The rows of M fall into 4 groups, which share some directions, and each row is roughly a mix of its group's hidden directions.
M (108 x 10):
[[ -7 -28  49  22 -32   7   6 -19   2   0]
 [ 29 -29 -28  32  21 -12 -11  -2  29 -13]
 [-20 -17  19 -41  -4 -17  27  -5  15  34]
 [-43  16  18 -16 -10  30 -22  25 -17  -9]
 [ -4 -19  -1  -6 -42 -27  45 -10  -8 -13]
 [  4   3  52   2  10  29  -5  20  -7  33]
 [ 30 -37 -29   4   4 -13  27  35   1   2]
 [ 19  19 -29  -2   6  19 -34  11  19 -40]
 [ 17  18   4 -44   9  17  13  37  13 -23]
 [-27  -5  30 -31  -5 -21  21 -20 -14  32]
 [-30   7  41 -22  28 -12  25  24  -4   2]
 [-16  41  32  -6 -18 -26 -12 -16  15 -24]
 [ 50 -20  -2 -12   2 -26  -5  33 -18   5]
 [ -1   2  32 -28  39  -3   2  26  -2  35]
 [ 43   2 -27  17 -13  26 -29 -19  -3 -18]
 [-19 -33  25 -25  40 -16  12  12  13  15]
 [  9 -26  -5 -14 -14 -18  45  32  25  -7]
 [ 39 -17  -8  21   5 -40  22 -27   5   6]
 [-31  32 -30   6  27  33 -11 -13 -10  -4]
 [ 26  24  -5  -9  12 -17  54 -11   3  18]
 [ -8 -27  26 -12 -25   0 -29 -40   3  23]
 [-19  43  38   2   9  11 -25  10  22  15]
 [ 14   8 -35  28  -4  28 -35  -8  16 -25]
 [ -2   7   5 -37   2  22 -28 -39   8  31]
 [ 44 -21 -16 -24 -35   9   9 -24   8   1]
 [ 21  26   7  -7 -12  36 -13   8  47 -11]
 [  8 -18  -9 -53   7 -22 -31   7  -5  19]
 [ -7  23 -22  34  11  24 -40  -5   2 -25]
 [-23  18 -17 -15  -7  16 -42 -15  31 -23]
 [ 42  10   0 -33 -28  13   8 -15 -23 -22]
 [-16 -31   0 -10 -11  18 -26 -45  -9  25]
 [-30 -15 -31 -13   3  38 -34  14  -8   6]
 [ 13  17   4 -62  -7  25  -1  -8  11  -4]
 [  9  26  -5  25  31  40 -16  22  11  19]
 [  1  19  39 -22  23 -11  39  14  21   5]
 [ 30 -28 -35  11 -34   5   7 -12  25 -13]
 [ 23  18 -19   6   8  27 -28   5  17 -45]
 [-21 -16  23  -9   5  38 -15 -23 -25  32]
 [ -7  -4 -48 -21  -2  41 -14  -2  -4  22]
 [-35 -22   9 -21  -1  31 -42  15   4   2]
 [ 12  -2 -16  45  26 -14  -2  22  14 -35]
 [-11  49 -24  23   0  10  -8  -4  29 -26]
 [-27  38  25  10  -3   4  -1 -41  26   0]
 [-26   0 -21 -17  13 -22  -3  39  36  19]
 [-17   7  -5  -8 -23 -14 -12 -55  -9 -28]
 [ 15 -44 -38   2  14  10  10  23   2  25]
 [-46  22  13  31  10 -11 -16 -16 -27  -2]
 [  0  29  14   4 -16  -8   9 -35 -25 -44]
 [ 35  24  36  25 -17   6 -18 -24   6 -15]
 [ 38  37  17  -8  39   4   4 -19   0  -9]
 [-11  16  33  -3 -19   4 -31 -35  32 -11]
 [ 42 -15 -12  -4  18  24 -30  -2  21  28]
 [-17  -9  22 -36   7 -19  29 -12 -23  34]
 [ 38  -1   4 -29  -9 -28 -42  13  11  -3]
 [ 35  10  11  28  28  22  33   1 -18 -17]
 [ -6 -15   7 -17 -28 -27  19 -33 -28 -30]
 [  9  49  30  13  11  -4   5  34  15 -13]
 [-16 -19 -29  17  -2  -2  11  26  50 -12]
 [ 20  -4 -37 -25 -16  23   2 -28   3  35]
 [ -2  26 -34 -27   4  21  33  -2 -17  28]
 [ 26  38  -6 -33  36 -19 -12  -7   3   9]
 [ 47 -36   3 -17   2   4 -22  22 -14 -16]
 [ 14  25 -34   4 -24  -3  23 -24 -36  15]
 [ 12 -32   2  41 -17  10  30  26 -20  -9]
 [ -7   8 -14 -40 -26  35  -7 -16  -8  32]
 [  7 -26  35   9  -2  43  -7 -25  -1 -27]
 [  6  17 -29   3  -6 -30  26   0  -6 -49]
 [ 17 -23 -26  28  11 -40  17 -19 -22   4]
 [  7 -49 -38   1   4  20  -6 -15  -8  24]
 [  1   7  55  22 -20  -1   4 -32  15  -1]
 [-20  16  14 -17  -9 -39 -14  19  44   6]
 [ 37 -25  -3   4 -21  -2  -7 -41 -16  27]
 [ 12  -8 -22 -51  16  -6 -39   8   0   1]
 [  3  -5 -34 -19 -12  46 -29  -4  17  14]
 [-11  -2  31 -15  10 -28  40  34 -17   3]
 [ 21  18  -4   5 -14 -42  19  15  15 -40]
 [ -8 -15  23 -47  -8 -15  28 -10   3  32]
 [ 29 -10 -36   8 -32  20 -15 -28  16 -17]
 [  2  26 -52  -7  -1  21  23  -2 -23  17]
 [-19   0 -16  -9  19  -6 -10  41  37  31]
 [ -2  40  24  17  14  -2  20  32  12 -32]
 [  5 -33  13   0  14 -26  30  31  14  31]
 [  2  27   0  19  21  24 -33  14  35  25]
 [-26   9  20  -9  24  24  -9  33   8  40]
 [-11  20  22 -19 -21 -30 -31 -21  29  14]
 [-19 -13  22 -16  -2  17  22 -18 -53  -4]
 [ 46 -32  -8   1  -1  -8  24  34  15   4]
 [-13 -35  19  14 -24 -15 -44 -15 -17  -8]
 [-15  24 -41  -9 -10  -1 -37  11  28 -19]
 [  9  57   3 -15 -18  25  26   5   4   1]
 [-23  22  26 -41  13   8  33  13  -5  20]
 [  4 -26 -15 -41   7  20 -44   1   2 -17]
 [-25  34   3   1  -4  18 -25 -31  33 -20]
 [ 21 -15 -38 -20   8  -2  23 -25  -1  38]
 [  0   6  24  37  18 -20  -5   3 -49   9]
 [-13 -19  42   6 -22  -2 -44  -1   7 -18]
 [ 40  38  18  -5  32   8  -6 -19   7 -18]
 [ 17  38  23 -16  25   9 -18 -35  17 -13]
 [-39  18 -15 -19   0 -10  21 -18 -30 -32]
 [-22   6  39  -7  26 -18   1  -3 -29  36]
 [  2 -26  11 -30 -22 -25  47   5   7  12]
 [ -8 -30   2  13 -25 -37  45   7  -2   1]
 [ -7 -21 -37 -27  -1  37 -24  -5   7  25]
 [  1 -18 -34  -3 -15 -12  15 -37 -26 -32]
 [ 36  10  27  28  15  39   2  16 -13  11]
 [-27   3  -3  12  17  -3  51  -4 -23  31]
 [-14 -17  50   6 -11  -6  22 -28  -8  26]
 [-23 -28   3 -46   4  16 -33 -20   1   4]]
Which two rows in each list fit none of the groups? Every other row fits one group, some only roughly. Give them in the order they come.
  * K_174: [ 28 -11   8  31  19  14  17 -34 -21 -29]
  * K_430: [ 15 -11  26 -19  23  14  51  15  -6  15]
  * K_447: [ -7  -6 -10  -4  15   0  14  54  40  -9]
  * K_651: [ 39  24 -22  -1  34  17  -2  11  -9 -31]
  * K_243: [-45  -3 -24  -5 -29  -1   9 -12  37 -13]
  * K_149: [-15 -35 -12 -15 -24 -10  18 -25  31  27]
  * K_45: [-55   3 -26 -20  10   7 -20 -20   6  14]
  * K_863: [  2  -9  21   2  34 -45  39   3   2   3]
  * K_790: [ 15 -30  -2  20 -35 -22 -30 -32  -4  -1]
  * K_118: [-24  -2  18   7  17  18 -25  38  23 -33]
 : K_174, K_430
  * K_433: [-40  -3 -12 -19   7 -23  21   1 -15  42]
  * K_769: [-12  24  18  34 -23  14  -8 -27  32 -22]
  * K_796: [-13 -37  15  19  -7   8 -39  -8 -22 -30]
  * K_813: [ 11 -50  29  16 -12  13  22   4 -26   3]
  * K_526: [ 15 -34 -31  40 -12  19  23   3  -1 -18]
  * K_22: [-34 -20 -39  19  -6  25  19  24 -11  -9]
  * K_598: [-33 -11 -11 -11 -28  17 -34  -8 -36  16]
  * K_580: [ -3   1  52 -39  -1   4   8  -1  27  14]
  * K_760: [-14  -5   5 -13  26  -1  15  52  33  -6]
  * K_701: [ -1  -8 -34 -43  32 -10  -3  15 -20  20]
 : K_796, K_526
  * K_263: [-32  29 -48 -16  24  -2   6  -1   5  11]
  * K_125: [-12   1  32  34 -42   3  -7 -15  25 -15]
  * K_184: [ -1  14  18   9  19 -17  48  -7 -24  32]
  * K_979: [ -6 -54   3   9  23  20  15  -2 -17  27]
  * K_595: [-14  50 -28  -7   1 -27 -16   0  26  -1]
  * K_688: [ 14   5  -1 -35  23  12  34   8  32  29]
  * K_822: [  4   2  -8 -20 -32   3  -8 -59 -11   9]
  * K_865: [ 21 -20  19  -3  -1 -16  10  50  18  28]
  * K_590: [  6 -22 -57   3  26  15   6  20   5  13]
  * K_183: [ 18  16  28 -17 -31  -2   6 -30  36 -19]
  * K_343: [ 21  -9  -1  23  43   8 -21  36  14  19]
 : K_979, K_183
  * K_335: [ 26  40  -1  11  -7 -21 -28  12  32 -19]
  * K_71: [ 37  -1  -4  40 -19 -32   3 -24   0 -15]
  * K_488: [ 28 -35   1  22  20  -9   3  29  10  36]
  * K_331: [ -6   6 -11  12 -20 -31  48 -22 -10  27]
  * K_746: [-56 -17 -26 -17  -5  -4   1   1  -6  27]
  * K_992: [ 19 -14   8  16 -30  19  -2  -5  12 -54]
  * K_193: [-20  44  11  17   4   3  24  28 -23 -23]
  * K_83: [ 15 -18  54  -1 -20  10 -16 -24  -6  20]
  * K_517: [-39  31  11   2 -11  -4  -5 -27 -36 -20]
  * K_735: [  0  27  28  -4  36   7  21 -38  -5  21]
 : K_331, K_992
  * K_897: [-31 -30  -9 -26   7  -3 -10  20  16  41]
  * K_572: [ -7  57   7   6   9 -27  11 -18  18  17]
  * K_111: [ 12  -7  13   2 -34 -21 -26 -48  14 -11]
  * K_681: [ 40  34   0  17   6  13  12 -27 -24 -22]
  * K_363: [ 29 -39  19   8   4  12  28   6 -37   7]
  * K_130: [-13  10 -30  18 -18  36 -39   7 -15 -18]
  * K_942: [ 19 -12 -35 -18 -11  -4 -40  30  11 -20]
  * K_617: [ 33 -34 -18 -10  -1  10  -5   1  39  30]
  * K_101: [  5  -6 -23  -3 -52  -4  17 -30  -2 -27]
  * K_54: [-16 -16  41  14  23 -24 -12   4 -38   8]
  * K_664: [-28  -8   1 -16  -7   0 -36 -24  33  34]
  * K_692: [-13 -33  49  -6  21 -29  -5   7  14  -4]
 : K_681, K_54
  * K_849: [ -9 -17  24  20 -33  13 -39 -29 -13 -11]
  * K_429: [-23  14  11 -31  26 -15  17 -30  -8  35]
  * K_929: [ 17  -1 -29   7  18  14  39  11 -36 -25]
  * K_313: [ -6  12   8   0 -23 -19  34  10 -29 -45]
  * K_846: [ 21  15 -26  22  26  32 -12  29 -15 -22]
  * K_658: [ 30   7  16  27 -21 -41  22  19  -6  17]
  * K_913: [ 46  30 -19   7 -23  12  13 -19  25   2]
  * K_754: [-37 -41  22 -11  26  -6 -23  18   2  -1]
  * K_496: [ -3  60  -4   8  23   1   6 -25  16 -10]
  * K_439: [ 43 -10   7  -6  34   9  -6  34   7  26]
  * K_458: [ 51   2 -15  27  -5 -17   3  19  26 -17]
 : K_849, K_846
  * K_684: [  8 -29  10  40 -19  -9 -24 -40  -2   3]
  * K_296: [  0  -5  40 -32  13 -10  -1 -38  -8  28]
  * K_697: [ -4   8 -21 -45  20 -31  -7   7  -8  33]
  * K_224: [  5   7 -28  -4   1  19   0  32  39 -37]
  * K_820: [-23  47  14 -12   8  16  25  31 -11 -10]
  * K_861: [ 24  20  52  -9 -25 -15   4 -12  22  -2]
  * K_964: [-16  10  21 -40  27  20  18  21  26  15]
  * K_839: [-16  22 -50   3  30   7  16  24   2 -13]
  * K_857: [  0  24  31  23 -21 -39  13 -12  13  27]
  * K_958: [ 13  35 -12  22  19 -19  42  16 -14  13]
  * K_485: [ 12 -12 -16  37  25  20 -35   2  23  22]
  * K_131: [ 44   9   2  -5  -5 -36   2 -42   8   9]
 : K_684, K_131
  * K_545: [ -3 -18   1  61  11  10 -22   5  -9 -19]
  * K_325: [-25  28 -11 -28 -10  27 -25 -31  18 -11]
  * K_389: [-36  21 -15  41 -11   3  37   2   0   7]
  * K_691: [-16  -2 -16  -8  32  13  24  50  -7  17]
  * K_192: [-35   2 -19  -9  29  23 -11  25  10  37]
  * K_818: [ -7   8  -7 -49 -11  13  20  17  33 -22]
  * K_146: [-25 -31  34 -23   4 -29  18   0 -27   2]
  * K_237: [ 18   2 -26 -25  -3  36 -23 -16  38   6]
  * K_974: [ 20  -4 -13  27 -44  -9 -24 -29 -21  -7]
  * K_413: [ 19  19  48  -3 -26 -24  15 -27   0   4]
  * K_141: [ -4 -49 -32  -2  30  -1 -19   2  13  20]
  * K_60: [-11 -23   2 -15 -19  35 -50   0  17   5]
 : K_545, K_146
  * K_930: [ 29   8  41   1 -29 -34   2   2  12 -21]
  * K_284: [-14  -1  -3  45   4 -36  32   2 -24  -3]
  * K_232: [-23  40  -2  -6  19  25  24  35 -11 -12]
  * K_986: [-14 -26 -10 -16 -24 -28 -25 -40  18   7]
  * K_762: [ 16 -41   1 -24  -9   3 -21 -29  22  29]
  * K_659: [ 31  -7  48   3  -6 -36  24   1  -6   2]
  * K_611: [ 10   9 -10  34 -18  -4 -18 -27 -43 -23]
  * K_879: [-28   0   1 -38  35  23  15  27  10  17]
  * K_418: [-36   4   9  14   6 -26  15  11 -50  -8]
  * K_995: [ -9 -22 -30   6 -10  19 -21 -19  47  15]
  * K_396: [ 50  -1   0 -16  -3 -14 -39  18   8 -19]
 : K_284, K_659
  * K_266: [-21 -31 -19  16 -26 -15  31  10  33 -12]
  * K_345: [ 29  13  32   7 -35  -2 -13 -23  31 -16]
  * K_782: [-30 -16  41 -26 -17 -13  22  12 -19 -16]
  * K_428: [-18  -7 -12  -7   0  17  17 -36 -48 -21]
  * K_459: [ 32 -15  37   0 -28 -14  20  -9 -25 -22]
  * K_538: [ 12  -3 -43   9  39  20   6  22  26   0]
  * K_391: [-39  19  -9 -31  17  21 -11 -34  14   7]
  * K_694: [ 26   0 -11  46 -16 -34   3 -18 -18 -17]
  * K_12: [ 19 -27 -28  -4  -5 -24  15 -35 -16  31]
  * K_893: [16 -1 64 -1 -8 15 -8 -6 22  7]
  * K_683: [ 29   0  -9 -24  27  29 -33  -1   2 -33]
  * K_827: [-29   0 -28  -7  -2   4 -39 -39  20  12]
  * K_31: [ 20  28   3  -6  47  -9  30 -10 -17  21]
 : K_782, K_893
  * K_852: [-12  47 -10 -19  37  -1  -9 -27  12   6]
  * K_222: [ 20  -2 -46 -16  21  23  16  -1  25  23]
  * K_113: [-22 -28  36  22   8  13  15 -13 -30  26]
  * K_17: [-29  19  24  23   7 -24  14  11 -41 -14]
  * K_800: [  6 -16 -15  52 -28 -21  14  -6 -17 -18]
  * K_28: [  3  -3  55 -23   0 -12 -18 -32   8  11]
  * K_52: [ 32   5 -17  48  14   3 -23  14 -23 -12]
  * K_955: [ 37   3   8 -31  12  21 -24 -26 -18  25]
  * K_323: [ 41   8 -34   1 -21  -4  18 -32 -10  21]
  * K_710: [-10 -12  10   2 -43  12 -47 -18 -16  -3]
  * K_151: [ -7  25   8  32  30   1 -10  39 -18 -25]
  * K_416: [ 16 -32   1  -1 -12 -24 -29 -36 -33   3]
 : K_113, K_416
  * K_256: [-33  16 -21 -26 -16  19 -15 -18  38 -12]
  * K_591: [  4  17  -9   1  40  -5  40  30  24 -12]
  * K_823: [  1  49  16  22  -1 -31  22 -12  14  17]
  * K_748: [48 20 32 29 -5  3 -9 12 19 -1]
  * K_119: [  0 -21  26  -4  35   5 -29  10 -24  36]
  * K_551: [-47 -24 -34 -29   2  -8  -4 -11  -1  14]
  * K_954: [ 20 -16 -12 -33 -27 -19  -9 -32  14  30]
  * K_847: [-37  13   8 -28   8 -27  22  39  10   0]
  * K_932: [ -6   5  26  27  43  -7 -18  19 -27  22]
  * K_358: [-10   6 -35 -24  34  29  20  21  10  18]
  * K_749: [  1  28  12   7  19  20  -4  31  43 -26]
  * K_352: [  1  40 -34  13 -16 -30  -7  23  23  -3]
  * K_764: [-19 -44  18  -4  12  28  23 -11 -26  18]
 : K_119, K_954
  * K_39: [-16  -2  -3  53 -21 -11 -35  -6   5 -16]
  * K_687: [-33  45 -33  -2  13 -18  12   7  13  12]
  * K_874: [-12   9 -32  44  -5   0  -7  14 -35 -23]
  * K_565: [ 18 -29   8 -10  26  -1  -6   9  22  51]
  * K_307: [  2 -12  37  35 -16  -5  19  17 -35 -19]
  * K_349: [-10 -27  31 -22 -14 -15  33  -2 -37  -8]
  * K_877: [ 32 -23  56   5 -12  -3  -7 -18   2   4]
  * K_871: [ 27 -29  49 -20  -2 -16  -8  -7 -16  12]
  * K_672: [  0  14  49  -4   4 -12  13  47   4   7]
  * K_387: [-38  26 -20  -5   1  10 -22 -44  -5 -12]
  * K_578: [-15   3  29  22  -8 -35  15 -11 -45   6]
 : K_39, K_307
